rotation steps, each row followed by its count of steps
The counts run from 0 to 964.
[-11  17  -9 -13  -5  12   5  15  -5   1   7   7  -7  11 -14 -34  30 -11
  -6  19  -1 -12  -6   3 -14  -7 -10 -10  10  18   1 -15  13  21  -8  -8
  -7   5  -5] | 910
[ -5   8   3 -20  -7  16  -9  23   1  37   6  20 -12  -6 -15  -2  17   0
  -7  16   9   1 -22  -1  -5 -18  -3   4 -12 -25  17   4   1   7 -10  -6
  -8  14  -4] | 253
[ -8   0  -7 -34  -1  30 -11  15   4  21  17   6  -9   7   3   2  -1   6
 -19   6  12   1 -22   2  19 -14 -17  -3   9 -14  17  -9   3  12 -10  -3
 -13  -5   0] | 37
[ -6  15   1 -27  -3   8  10  19 -13   9   2 -11  -3  21 -19  -6   7   4
  -3  35   5   6 -19  -9 -10 -20  -6  -2  -9   2  23 -15 -14   9  -4   6
  -8   3   4] | 800
[-13  17  -3 -18  -4  14   9   7  -1  -2   0 -15  -8  14 -11 -12   5  -2
 -11  26   1   1 -13  -8 -15 -20 -18  -4  -2  18   9 -25  -7  21 -18   6
 -17 -10   5] | 243
[ -2  18  -1 -16   5  19   2  22  -1  25  31   9  25  -9  -5   0   9  11
   0  10   2   3 -24  11   6  -6 -18 -10   0   4  11 -18   1  15   0   3
  -7  13 -11] | 317
[ -9  18  11  -5  12   7   3  16  -4  19  15   0  19 -11 -13   2  -1   0
   6  28   8   5 -27   6 -13 -12 -19   0   5  12  22 -14 -11  11 -14  -3
  -1  12 -12] | 959
[ -1  17  -7 -20   8  19   0  11  -9  14   1  20 -16  16 -12 -14   2   7
  -2  37   8   6  -7  11  -4 -17 -12  -1   7  -1  -3   7 -11  21 -21   8
 -11   1 -10] | 411
[-17   3  -8 -26   2  12 -14  19  15  30   3  -1  -7   4  -1 -17   4  -2
 -20   1   0  -7 -12 -14   1 -16 -13  -2   3 -19   6 -17   4  19 -17  -1
 -20   2 -12] | 425
[-12   0  -4 -30   2  26   4   7  -7   1  13   5 -13   9 -11  -9  -5   0
 -11  31  13  -6 -19   0   5  -9 -10   2  14   9  29 -11   0  12 -18 -19
  -4  -8  12] | 378
[-10   3  -7 -10   1  35  -8  14  13  19  18   0  -2  -8   0 -26   2  -4
 -17   7   1 -14 -18  -5  12 -17  -8   7  23  -5  -6  -4   7  22 -12  -9
 -12  -7 -19] | 647
[-10  10  -4 -23  14   8  -6  17   0  21   7  13 -16   5 -17  -7  -2  -2
  -6  24  20   6 -15   2  -9  -6  -7  -1  15 -13  25  -7 -12  10 -20 -13
 -14  14 -10] | 293
[-17  16   0 -15  -5  14  -8  23  12  24   8 -13   3   6 -17  -2   9 -12
  -4  16  12 -16 -26 -31  -3 -26  -2   2   0 -14  26  -2   1   5  -5  -9
  -3   4   9] | 256
[-14 -10   5 -13 -13  33 -12  12   8  26   6   5  -3 -11   1 -15   9 -11
   2  24   1 -11 -13   6  -4 -20   1   6   0  -4  24  -1   3  13 -14 -22
  -3   2 -10] | 896
[-18  12   7 -20   7  25 -13  11  11  10   9  10  -3   2   0  -4   5   4
  -2  25  -1   9 -19  17 -15 -26 -12 -11   4   2  11 -11 -14  12 -25 -10
   4   2   1] | 69
[-10  29   4 -11  -1  15   0  12   3   1   9   0   1 -13   2 -19   9  -4
  -5   8  -5   2 -18   8 -23 -25 -18   9  18  18  14 -28 -14  12 -19  -9
  -6   3   3] | 710
[-11  11  -1 -14  -1  26 -12  13  14  32  13   9   7  -6 -10   9   0   3
  -6  24  13   5 -29 -11   1 -17   1 -11 -11  -6   4   9  -5  12  -9  -2
  -4  13   1] | 173
[-14   9   6  -8   9  22   2  17  10  26  23 -21  24  -1 -15   0  -5   1
  -5  22   3  -1 -32 -14   3 -14  -8  -7  -9   0   7 -11   2  21  -4   2
  -8   0 -10] | 480
[ -6  11 -19 -25   6   9 -12  20   4  27   0  -7   3   3   2 -13  -5  -6
   1  21  -4  -2  -5  -1 -18 -15 -11   9   3   0  10 -24 -14  19 -18   2
 -23   7  -7] | 931
[ -8  18   8  -3 -13  23   2  14   4   4  -1 -12  -5   9 -14  -9  27 -15
  -8  14   2  -8  -9  -7 -22 -24 -12   2   1   1  12 -12   1  13 -12  19
 -27   8   2] | 669
[ -9   2 -12 -36  -3  30  -5  11   2   3  19  -2 -14   4  -5 -24   2   2
 -17   9   1  -1 -14  -1   8  -8  -5   2  13   1  17 -25   0  16 -11 -19
 -16  -4   5] | 765
[ -2  -2 -10 -25  -9   7   0  14   0  27  -6  16 -17   2 -11 -21  17  -1
 -18  18  -2   1 -11  -2  -6  -5 -19  -8 -12   3   0 -19  11  27  -8  -4
 -18   3 -14] | 385
[-11  19 -12 -25  -3   4   1  10   1  22   5  25   1 -13  -8  11  -2   3
  -2  24  19   2 -25  -8  -7 -11 -10 -16   2  15  12 -11 -12  15 -17  -6
 -15   9   0] | 212
[ -6  26  -6 -37  -6  16   2  16  -7   5  20  -8   6  -2  -3 -12   0   5
 -12   7   8   2 -22 -12   1 -12 -11   8  19   5  24 -30 -12   6   0   2
 -13   0  10] | 460
[ -5   5  14   6  -2  34   4  10   0   4  14  -2 -10  -3  -9 -18  25 -12
 -12  15  -2 -10 -12   9  -6 -20 -22  13  16  -3  12  -9  17  17 -12   5
 -16   1 -16] | 365
[ -4   9  11 -15   6  26   7  12   1  10   7   1 -23  11 -20 -14  18  10
 -20  16  -1  15 -20   4  -6 -17 -19  -6 -11  -8   0  -9   6  16 -19  11
 -16  -1  -9] | 666
[-10  22  -4 -10   8  -7  -3  21   1  22  10   8  16 -10  -4 -12   5  -4
   5  13   0  -2 -13   0 -18 -11 -16  -6  14  14   6 -23 -10  23 -12   3
 -12  14 -27] | 571
[ -9  15  -9 -18   5  -6   0  14   2  17  -8  -5 -11   3 -21 -20  -9  -9
  -5  22   7   0 -11 -16 -20 -15  -1   1   7   4   8 -21 -12  21 -18  -5
 -23   7 -15] | 852
[-12  28  -1  -6   2   9  -6  19   3   3  11  -7   8  -6  -2 -16  15  -7
  -3   7  -6  -4 -13   3 -30 -17 -18  11  13  12  17 -31 -13  13 -18  -1
 -13  11   3] | 709
[ -3  26   5  -8  -2  19   3  20   2  26  23  -1  14 -11  -6  -7   1   5
 -16   9   2  -3 -33 -16  14 -22 -17   4   2  -8  -5   2   4  17  -1  11
   5  -3 -11] | 782
[ -7  21   8 -11  13   5   4  16 -10  14  13  17   0  -3 -16 -18  12   2
  10  27   1   5 -20  17 -23 -12 -12   4   4   2  14  -8  -7   9 -19 -19
   8  13 -14] | 574
[-13  18   6 -15   7  24 -10  16  10  14   9   0   9  -5   2  -4   3   7
   3  17  -5  10 -21  20 -19 -25 -11  -6   1   5  12 -16 -21  15 -22  -2
  -2  11  -3] | 68
[-14  11   9 -11  -1  30  -2  15   6  13  24   6   3  -5  -5  10  20  -1
 -12   9   7  -8 -26   2  -7 -13 -27   0  -1  -5  31 -11   6   0 -13  -5
  -4   4  20] | 842
[  2  36  -2 -23  -6   7  11  19 -14  20  21  14  12  -5 -16 -16  12  16
  -2  15   6   8 -28  -8   4 -13  -3  -3  -1   7   0  -5  -4  11   7   1
   3  10  -8] | 356
[ -5   4  -5 -14   1  12  16  15  -8  24  -1   1 -13  15 -28  -6   4 -10
  -6  40  15 -10 -12 -10  -7 -10 -12   5 -10  -3  22   2   6  14 -10  -4
 -11   2   2] | 720
[ -7  15  -3 -20 -13  20 -11  13   9  37   6   3  10 -10   1   8  -4  -3
  -6  23  11  -1 -29 -17   7 -26   1  -9 -11  -6   6   3 -13  16  -7   6
  -9   6  -9] | 172
[ -6   8 -18 -21  -6  14  -2   7  -6  21   5  30 -11 -10  -3 -11   1  -4
  -3  31  14 -12  -6   3   3  -5  -9   2  22  14  10  -5   1  23 -17 -15
 -15   3 -10] | 129
